128 stands for zero in the data rows.
Here are some points, one per row:
[139 119 123 134 111  99 129 150 163 144 119 118  95 101 139 124 132 122
 123 145 133 102 126 132 174 124 111 112  97 105 126  98]
[ 89  76  68 116 179 196 204 139  64  63  81 108 117 128 140 151 152 156
 152 169 220 252 236 156 115  60  80  95  84  93  92  90]
[ 88 102 101  92  73  87 132 180 179 145  85  56  86 117 147 112 131 144
 131 158 110 135 181 202 191 163  94  87  97 115 112 107]
[139 141 140 131 125 152 141 132  77 122 124 174 159 141 113 118 132 147
 144 121 109 118 119 105 100 110 120 130 125 127 132 110]
[126 139 124 139 138 123 112 128 110 145 144 143 121 128 131 143 130 144
 133 123 130 136 133 123 101 122 152 123 109 113 100 128]
[139 124 131 126 135 138 116 120 101 116 162 153 134 123 122 111 133 125
 122 127 129 130 134  91 117 134 133 148 118 110 116 144]
[144 133 130 119 150 134 137 112  87 130 123 174 160 135  96  94 109 141
 120 125 108 144 135 131 101 122 142 179 169 159 119 124]
[124 130 135 119 154 129 113 124 141 124 156 147 102 111 138 156 160 130
 130 119 128 124 115 113 117 119 143 112 108 122 104 117]
[115 126 133 152 131 161 130 106  96 115 147 156 167 134 108 109 126 133
 144 128 101 132 145  92 118 109 124 153 180 146 144  97]
[118 119 111 138 127 112 105  81  94 151 171 143 126 100  98 113 111 138
 102 110 136 151 135 107 126 166 200 195 146 119 116 131]
[112 137 123 142 138 142 170 116 139 119 142 153 153 137 137 134 118 128
 124 142 114 117 109 110  80  90  91 129 125 128 116 113]
[131 133 139 119 130 134 142 123 124 135 136 145 146 119 107 120 153 105
 113 138 134 117 129  94 106  90 139 119 124 120 116 129]
[127 129 136 116 125 107 111 154 150 158 140 117  90 137 144 138 144 133
 136 135 124 119 111 114 141 140 131 100 103  99 123 126]
[129 157 139 134 141 135 117 119 112 136 133 148 165 115 110 132 141 131
 132 117 148 123 142 104 104 119 116 131 113 122 126 122]
[128 128 143 137 123 161 157 134 134 110 104 154 160 160 151 115 117 130
 108 130 118 122 121 134  90  82  98 109 151 164 149 130]
[125 119 115  89 108 126 130 188 177 121  99  64 110 147 151 130 132 140
 153 120 125 125 167 190 189 130 102  95 109  97 105 100]
[120 149 128 128 140 132 109 108 112  98 130 155 144 142 102 130 126 139
 126 114 132 138 116 101 105 113 123 130 138 115 125 117]
[118 139 123 132 111 114  91  91 118 171 187 113  95  68  84 128 136 110
 127 146 135 128 131 140 145 201 207 162 126 122 134 128]
[103 151 115 116 105  87 101 136 183 164 109  94  90 113 140 129 142 141
 137 159 132 129 142 166 206 207 165  99  95 109 127 128]
[163 130 143 135 159 156 140 122 117  64  59  80 116 157 186 166 116  86
 109 115 102 101 105 115 101 118  77  89 134 198 232 195]
[133 137 145 145 144 118 131 116 107 101 114 155 166 170 130  94 113 155
 109 129 129 109 126 140  90  86 112 181 197 156 157 132]
[142 150 150 145 131 132 139 121 130  92 132 157 154 138 109 106 111 134
 124 137 129 141 133 104  97  99 121 153 140 144 116 123]
[139 113 112 119 100  86 121 151 178 148 131  89 121 105 141 132 121 128
 137 142 133 123 129 162 178 179 139  96 106  95 141 126]
[126 128 135 140 116 110 140 170 172 167 129 113 101 136 128 143 130 136
 138 137 131 123 133 137 153 142 119  78 110 104 115 127]
[119 124 112 136 137 120 130 156 174 165 107 108 102 143 135 119 149 117
 172 134 123 109 144 155 154 134  93  78  98 117 119 111]
[126 151 117 132 138 125 133 104 123 118 124 151 136 122 113 123 126 118
 129 108 122 118 133 131  94 118 161 144 155 127 120 117]
[142 124 132 147 146 127 123 112 114 122 133 161 131 135 107 118 143 130
 128 133 126 129 134 118 102 117 130 145 145 131 120 119]
[153 146 135 151 150 143 132 142 107  76  79  66 139 187 186 157  86  74
  72 132 116  98 111 119 123  84 103  97 137 205 204 188]
[142 124 132 120 123 123 133 156 151 163 108 118  99 130 157 150 124 120
 141 144 119 143 126 136 151 172 127 112 107  89 130 124]
[125 124 133 128 151 121 123 119 142 161 148 129 138 150 120 156 128 134
 137 130 128 123 121 129 122 130 132 119 101 100 113 137]
[126 134 111 133 131 139 122 120 126 132 145 159 147 109 132 116 118 123
 125 127 137 129 103 111 138 101 130 144 135 113 115 138]
[124 152 152 116 118 133 130  99  87 103 109 150 178 171 121 103 100 133
 150 127 107 122 142 111 113  88 116 142 192 175 124 123]
[113 142 139 122 143 142 149 107 131 135 140 125 115 110 140 113 157 144
 120 114 116 121 100  98 104 133 139 141 120 115 114 113]
[118 114 123 114 111 101 118 161 162 146 134  93  95 107 120 143 131 138
 133 137 131 131 126 144 126 137 135  97  96 101 125 137]
[128 101 121 108 120  98  76  86 108 170 161 136  98  73 113 130 123 106
 103 127 131 150 115 131 166 207 193 155 130 101 118 123]
[127 142 116 117 154 131 142 127 117 112 149 129 143 106 104 117 123 136
 130 113 122 134 141 108  97 119 140 143 139 118 120 121]
[117 123 146 156 151 141 153 163  99  95 110 139 157 166 125  97 109 138
 119 117 121 108 105 118 100  98  86 107 149 157 151 129]
[130 141 151 130 158 146 124 121 119 103 160 149 114 119  99 112 130 131
 127 131 119 142 116 114 103 108 112 153 145 117 124 107]
[128 110 151 121 133 135 129 103 138 141 165 120 142 111 134 132 160 137
 124 132 147 137 127 116 112 128 139 122 130 115 103 130]
[136 126 122 116 126 120 108  76  97 129 172 177 134  90  91  97 127 101
 103  94 133 131 140 107 129 154 215 211 171 148 127 110]
[132  98 117 111  87  69 114 153 181 174 109  77  81 109 119 135 123 132
 151 140 136 124 127 168 205 179 159 105  99 115 135 100]
[111  97 104  63  71 114 168 210 167  91  71  80 108 131 125 115 128 153
 145 128 123 176 201 233 206 137 111  65 104 122 119 128]
[108 154 141 141 114 135 127  98  85 105 125 163 160 159 128 118 105 125
 145 110 123 129 114 121 101 100 125 153 173 152 128 111]
[122 113 121 131 149 120  99 120 125 162 167 128 106  91 131 127 133 132
 114 117 138 139 120 120 140 147 139 142 119 121  97 126]
[139 145 130 138 138 147 124 112 106 111 130 152 172 108 122 121 141 155
 131 127 128 134 122 125  73 110 113 138 156 131 125 124]
[118 109 101 123 121 110  78  82 117 151 165 132  97  78  81 111 127 132
 114 123 153 122  96 136 150 196 212 171 150 103 111 148]
[123 100 120 144  95 111 128 184 167 139 108  93  91 136 132 130 146 115
 144 137 116 139 139 170 174 124  89  88 107 101 128 125]
[136 126 133 136 114 119 133 162 163 148 124  93 106 114 136 144 125 149
 124 149 135 111 135 161 158 172 101 114  90 115 121 118]
[145 130  84  94 114  95  75  82 115 140 178 174 129 100  93 114 124 126
 109 137 133 144 125 116 133 180 182 189 146 127 113 131]
[133 119 134 131 132 136 154 144 117  99 122 149 155 166 153 129 139 111
 144 114 146 115 126  97  79  91 117 116 120 139 105 114]
[165 108 129 142 130 149 132 127  98  89  65  83 119 184 205 168 118  92
  88 105 125 105 113  93 128  84  84 112 138 194 213 220]
[106 110 129 119  94  90 112 143 168 167 139  96  78  96 118 155 111 121
 125 124 167 124 136 181 200 210 139 112 113 111 130 106]
[139 117 157 142 153 119 145 116 113 110 131 159 162 160 117 101 123 130
 137 111 125 134 122 109  94  98 100 152 136 151 141 135]
[126 132 141 121 117 144 128 114  88  80 101 151 179 140 100 104 112 117
 125 128 110 118 114 109 110  87 119 172 196 183 117 106]
[113 128 144 141 144 134 128 130 103  73  66 103 179 205 162 105  80  78
 148 119 117 117 107 111 112  99  91 144 218 249 208 145]
[191 142 120 135 139 152 127 124 112 101  75  70 105 172 186 166 130  88
  99  99 119 119  97  84  85  95  71  86 129 182 220 219]
[138 118 123 150 122 160 119 122 125 152 143 140 146 110 127 147 150 134
 134 115 120 122 118 109 102 118 136 135 136 131 104 137]
[126 138 138 124 135 154 109 129 142 151 139 142 125 119 138 141 141 137
 113 143 153 132 105 109 118 130 112 119  90 111 106 136]
[121 146 131 139 113 149 155 123 119 130 146 149 137 118 119 157 150 145
 122 118 122 120 119 113 126 138 137 164 121 101 114 159]
[152 144 139 130 136 132 121 116 117 135 163 152 121 101 113 138 126 126
 138 122 126 129 115 120 132 143 161 153 128 127 105 114]
[131 128 135 131 138 136 124 102 125 128 147 149 127 111 101 134 122 130
 125 139 128 119 127 128 129 142 151 149 111 100 121 138]
[129 129 115 108 108 148 179 169 138 115  95 122 134 152 136 133 133 155
 143 121 129 150 174 178 153  99  75  74  75 109 118 112]
[132 138 123 131 122 134 111 119 163 156 155 122 100 125 137 146 138 133
 121 123 122 150 117 136 134 155 158 117  93 118 142 103]
[119 145 136 136 131 132 139 131 117 114 137 150 168 112 107 112 129 139
 124 126 124 101 127 110 112 101 122 152 164 128 130 126]
[123 131 135 150 155 144 148 155 127 106  95 122 156 167 151 147 124 109
 130 143 111  99 101 132  95  59  93  96 146 146 163 143]
[141 135 134 133 142 139 139 108 111 143 165 140 132 115 128 125 124 141
 124 141 129 121 121 120 120 127 133 114 142 108 104 137]
[ 97 100 120 116  96  96 120 122 170 164 117  86  74 116 121 130 134 114
 154 129 131 127 126 178 210 182 161 129  84 124 118 143]
[121 134 138 133 108 120 123 133 161 158 126 107 111 120 167 139 112 127
 148 133 125 121 125 129 144 153 126 131  68  97 100 131]
There is one direction along which these points spread out most. Take the direction at right angles to it along which they spread out most. Go by this last direction. How far along it is each point below, from 0 to 99? 50 is the average, and the first point above lies past it. One standard deviation of the points above along it is 16.
[122 113 121 131 149 120  99 120 125 162 167 128 106  91 131 127 133 132
 114 117 138 139 120 120 140 147 139 142 119 121  97 126] 38
[128 110 151 121 133 135 129 103 138 141 165 120 142 111 134 132 160 137
 124 132 147 137 127 116 112 128 139 122 130 115 103 130] 42
[ 88 102 101  92  73  87 132 180 179 145  85  56  86 117 147 112 131 144
 131 158 110 135 181 202 191 163  94  87  97 115 112 107] 76
[142 150 150 145 131 132 139 121 130  92 132 157 154 138 109 106 111 134
 124 137 129 141 133 104  97  99 121 153 140 144 116 123] 44
[144 133 130 119 150 134 137 112  87 130 123 174 160 135  96  94 109 141
 120 125 108 144 135 131 101 122 142 179 169 159 119 124] 35
[108 154 141 141 114 135 127  98  85 105 125 163 160 159 128 118 105 125
 145 110 123 129 114 121 101 100 125 153 173 152 128 111] 42
[120 149 128 128 140 132 109 108 112  98 130 155 144 142 102 130 126 139
 126 114 132 138 116 101 105 113 123 130 138 115 125 117] 42
[121 146 131 139 113 149 155 123 119 130 146 149 137 118 119 157 150 145
 122 118 122 120 119 113 126 138 137 164 121 101 114 159] 41
[128 101 121 108 120  98  76  86 108 170 161 136  98  73 113 130 123 106
 103 127 131 150 115 131 166 207 193 155 130 101 118 123] 25
[ 89  76  68 116 179 196 204 139  64  63  81 108 117 128 140 151 152 156
 152 169 220 252 236 156 115  60  80  95  84  93  92  90] 71
[118 109 101 123 121 110  78  82 117 151 165 132  97  78  81 111 127 132
 114 123 153 122  96 136 150 196 212 171 150 103 111 148] 20
